In the rows, zero is written as 128.
One turn sends every row of this set to another row. A few are shown first. Where does it send the rows asked after them?
feme: [140 145 163 125  86  93 120 148 131 118 117 123 104 125 122 154 128 115
 155 144 146 124 131]
Zisoz: [128 131 154 121  76 113 101 141 124 115 137 126 109 151 112 143 109 103
 148 150 142 102 132]
pom: [136 129 139 121 146 143 117 131  94 117 135 114 130 151 118 153 135 125
 112 135 125  75 132]
dut: [112 110 101 124 104 161 168 127 136 137 146 105 120 106 133 118 126 158
 127 118 146 153 125]
Toduk: [122 106  84 112  94 167 168 129 127 140 154 107 116 119 135 126 109 149
 125 126 132 144 131]
zibuf: [152 149 155 144 128  91 120 126 121 108 100 104 124 108 119 158 126 126
 163 147 131 133 137]
Moba: [125 123 142 119 107 139 100 134 104 116 145 122 122 165 110 143 113 108
 127 145 131  76 133]
bunat: [142 154 108 168 111 137 147 125 144 129 115 141 152 120 135 120 138  92
 121 134 101 122 120]
rili: [150 152 160 129 125  96 137 144 120 121 106 116 112 113 129 164 149 132
 141 133 140 121 130]
mor: [144 122 108 135  97 115  83 105 140 139 133 116  95 140 164 169  79 129
 102 135 134 176 125]
Gusam: [141 135 156 140  97  94  98 130 128 108 111 111 118 125 111 144 106 113
 170 153 136 128 140]
rar: [142 119  90 149 113 120 129  89  90 125 155 109  82 123 157 150  89 139
  87 151 110 146 129]
giked: [147 143 148 127 155 122 136 137 101 120 115 111 126 125 127 163 153 138
 120 130 129  97 130]
nat: [140 152 114 174  99 136 146 129 150 125 105 136 150 124 138 121 129  94
 131 121 105 123 119]
mig: [118 122 106 164 114 121 134  81  98 108 137 100  91 106 160 157  89 148
  90 135 124 149 121]
Dakis: [153 104  87 140 109 113 105 106  99 145 150 119  76 135 150 128  93 143
  88 156 112 150 135]
sop: [117  95 120 160 105 110  87 109 124 133 110 109  86 115 151 118  98 165
  97 130 146 158 121]
Piv: [105 111 122 170 109 116 111  91 115 112 115  99  92 103 158 140  94 161
  97 125 143 154 116]
dofip: [156 126 116 149 116 108  91 105 142 139 128 112  92 135 166 163  95 138
 104 117 138 185 118]
vimo: [113 109  91 118 102 167 171 124 130 136 150 105 122 110 134 127 118 153
 123 124 137 146 128]
Menof: [158 145 142 140 160 109 124 120 102 111 108 101 133 114 119 161 135 134
 141 145 117 117 139]
Kazav: [140 147 101 156 114 143 137 128 141 139 113 144 157 123 132 118 141  95
 112 145  97 117 127]
mut: [150 126 120 158 145 116  96  96 138 134 137 112 100 131 163 156 111 145
  90 114 141 178 113]
zuke: [121 105 101 125  99 154 161 133 142 142 145 109 112 111 132 109 124 157
 134 115 147 157 124]
kub: [130 125 116 154 151 133  91  83 130 130 149 113 110 133 155 155 111 142
  77 128 140 165 115]
kud: [140 119 132 129 131 134  85 120 101 114 132 110 136 156 103 139 104 113
 139 156 117  89 143]
giru: [135 144 112 167  88 139 131 136 154 129  95 135 151 129 139 122 119  95
 133 119 108 118 118]
tinor: [125 121 103 131 101 132  80  90 132 134 147 118 107 142 157 169  78 126
  86 147 133 164 126]
Lonuv: [141  91 103 146 105 109  83 116 116 149 127 119  77 132 148 112  98 156
  94 146 131 155 128]
Fegen: [131 136 105 156  89 146 121 139 150 137  91 138 156 131 136 118 120  97
 123 131 105 112 124]
fisis: [131 102  88 114  88 159 160 137 133 146 153 110 110 125 134 118 110 147
 133 122 134 149 131]
niv: [130 100  96 120  91 154 158 140 141 146 149 110 107 121 134 110 116 152
 136 117 142 155 127]
Kam: [135 121 143 133 100 115  79 126 120 112 126 114 125 150 103 135  95 106
 160 157 130 107 143]
Zoz: [134 139  99 149 102 147 124 137 145 144 101 144 160 129 132 117 131  96
 114 143 100 111 128]
fuso: [152 131 130 134 162 131 107 119  91 114 124 103 140 138 111 151 124 126
 129 150 110  94 141]
Kod: [118 121 107 140 131 140  84  80 127 130 154 116 114 138 153 161  95 132
  74 144 137 157 121]

pom moves to Moba
kud moves to Kam
zuke moves to dut
Where do these go?
nat moves to bunat
mor moves to dofip
Lonuv moves to sop

